Rows swapped in pairs by one turn or mirror: which row each one swaps with
tutov: [ 38   9  19 -16  19  -7  16 -18 -29  -6  -7 -11  32  18   3 -31  23 -13]
Duvo: [  3 -40   8 -18  22   8  27   2  -9   8  37 -18  -6  28  -6   6   3 -11]
Veroz: [ 32   5  20 -10  37  -7   0   2   5   9  13  22  34   1  -8 -30  -6 -27]
bam: [ 24   0 -19  26  10  16  -1  43 -45  -8   6 -23  12  52 -20 -31 -19 -18]
vugem: [-22 -10   1   2   1  34 -13 -24 -11 -27  16 -27  26  29  15  -7 -11  -7]
mulet: [ 37  -2 -12 -17  26   3  13  50 -18   4 -19  11  -1  30 -34  -4 -22 -12]
pavu: [ 30   6  16  -3  39  -7   4   2  -4  11   7  21  25  -6 -25 -28  10 -29]
Mubav: [ -8  11 -19   4 -12   0 -10  38 -19 -33 -13   3  35  20 -30 -33  15 -28]
rit: [ -6  15 -18   7  -5   1  -7  40 -10 -25  -8   6  35  11 -39 -28  18 -28]
sek: [ 39 -26 -18  -2   4  19   9  20  -2  -4  41   8   0   4  28 -27   8   6]
lazez: [ -9 -22 -22  46 -11   2  21  15  16  -5   6 -29  -2  23   7 -11 -32  31]
luga: [  6  25 -23  11   8 -10 -36   8  -6 -28   2   0  18  30 -24   9 -45   9]
Bosig: [ -9 -21  15  12  14  14 -16  10 -15  14 -43 -12   1   6  11   1 -21  19]
Nulez: [ 18   0 -43   2 -20 -26  -1  22  -4 -43 -13  -6  21  24 -33 -19 -21 -26]
tudon: [ 28  -5   1  -4  13  -6  52 -11  -8  -2  24 -12  14  60  -5   9  -9  -7]
Zul: [ 14   2 -40  10 -17 -21  -8  19  -4 -42 -16 -25  30  20 -35 -11 -23 -22]
ser: [ 19 -42   3 -11  22  20  27  10  -9   3  42  -7 -16  19   1  -8   1  -1]
bar: [-24   1  17   7  14  14   1  18 -10  11 -33  -7   2   7  22 -21 -35  17]
fugi: [  0 -48  -2  17 -11 -19  14  19  -9 -17 -24 -32 -13   7 -22 -24  -3 -16]
fesim: [ 20  19  10  -1   6 -29  34 -12  24 -26 -22 -10  19  27  -8  -7  18  -9]
lipeg: [ 21 -10   7 -11  18   1  41 -13  -5 -10  27 -19  11  59 -19  10 -12 -16]
Dad: [-14  -7  -3  -1   9  35 -17 -26 -12 -22  21 -29  33  30  13  -4  -3  -9]
Pugok: [ 23   0 -23  -8 -11 -42  12  10  17 -26   5  26  -8   8 -19  -4   8   2]
Nes: [ 26  -9   2  -6  23   4  47  -3  -5  -2  21 -13  10  66 -15   8 -14  -7]
tosa: [ 14  25  21 -13  21  -9  37  -7  -7  -9 -16 -20  23  24   3 -29  27  -9]
let: [ 25   7 -11  -5   0 -31  24  10  34 -27 -13  18   9  22 -17 -13  26  -3]
vobe: [ -8 -43  -6  20  -4 -16  24  13 -14  -1 -16 -26 -20   5 -21 -25   8 -22]
fimus: [ 39   1 -16  10  19   4   2  49 -40   5  -8   5   8  35 -31 -20 -30 -16]
Pesa: [ -7 -27 -23  39 -10  -6  26  19  18  -3   2 -24   1  28   9  -6 -40  25]
Zinib: [  0 -16 -19  39  -4   2  29  19   6   0   2 -30   7  24  14  -1 -44  31]
tor: [ -5 -40   2  17  -1 -18  25   2 -12  -8 -11 -32 -20   4 -20 -27   9 -24]
ruko: [ 17 -14 -17  27  -7  -2  25  25  -5   5   2   4   2  -4  10   1 -52  35]
lusir: [ 15 -14 -12   7 -10 -11 -19 -24 -12 -10  25  35  -3   2  -6   9  -7   3]
reboz: [-13  19   1  39 -11  10   1  48  -4  -9 -18  17  39   8  -9 -36 -10   1]
fubib: [ 43   5 -30   9  -1  15   1  19   5  -8  27  19  26  10  26 -30  10  19]
zaf: [ 21  -2 -13  13  -1  -8 -26 -18 -15 -20  30  31   0  -2 -10   9 -17  11]
tukog: [ 30  23 -33  24   7  10 -11  12  11  -1  11  13  24  26  20 -25  11  36]
nolik: [  4  -8  -9   3  24  -3 -42   3   5  10  18  26  16 -13  -7 -27  -7 -14]
nale: [ 40  20 -14   0   6 -15  39  -9 -17 -13  14  -5  37  61 -10 -11 -13  -9]
Bitid: [-17  12   1  31  -2  13   1  42  -6   2 -24  27  37   2 -17 -31 -14   3]
dud: [  0  16   0  17  26   5 -35  12   4 -12 -15   9  11  26 -19  11 -47  18]
rusu: [ -3 -13   9   2   2  24 -22 -34 -14 -28  23 -17  29  36  11  -2   2   0]
biguv: [ 25  -4   7   0  17   0  42 -15  -6 -12  30 -16  16  55 -17  18 -10  -8]
fotu: [-11 -12   3  14 -11  15  -4  30 -29   2 -39  -3  15   0  19 -31 -30  16]
Kig: [-20  14 -14  26  -5  20 -11  38   4  -8 -20  16  45   8  -2 -37 -14  -4]
pizan: [ -4  -9 -28  34   4  19   8  28 -13 -14  13 -46  15  58  -3 -37  -9   4]
puzoz: [ 30  11  12  -7  38  -7   3  -1  10   7   3  19  44   0 -13 -34   0 -22]
gapir: [-22 -16 -23  38  -2   6   8  21  -3  -6  13 -53  17  45   2 -22  -4  11]
Mov: [ 13 -14  -4   2  26  -5 -40   0  -6   4  20  18   7 -20  -4 -26  -4  -8]
Kek: [-17   5  16  18  11   1 -11   4   7  -4 -31   5   2  17   4  13 -49  16]
vafi: [  2 -17 -21  42   0   7  29  20  17   0   6 -27   3  28  10  -6 -29  38]
vab: [ 19   2   7 -13   6  -4  18 -12  -2 -10 -32 -23  32  36   3 -18  38 -10]

fotu is swapped with tutov
tukog is swapped with mulet
ser is swapped with pizan
zaf is swapped with Nulez
ruko is swapped with nale
Pesa is swapped with biguv
pavu is swapped with Kig

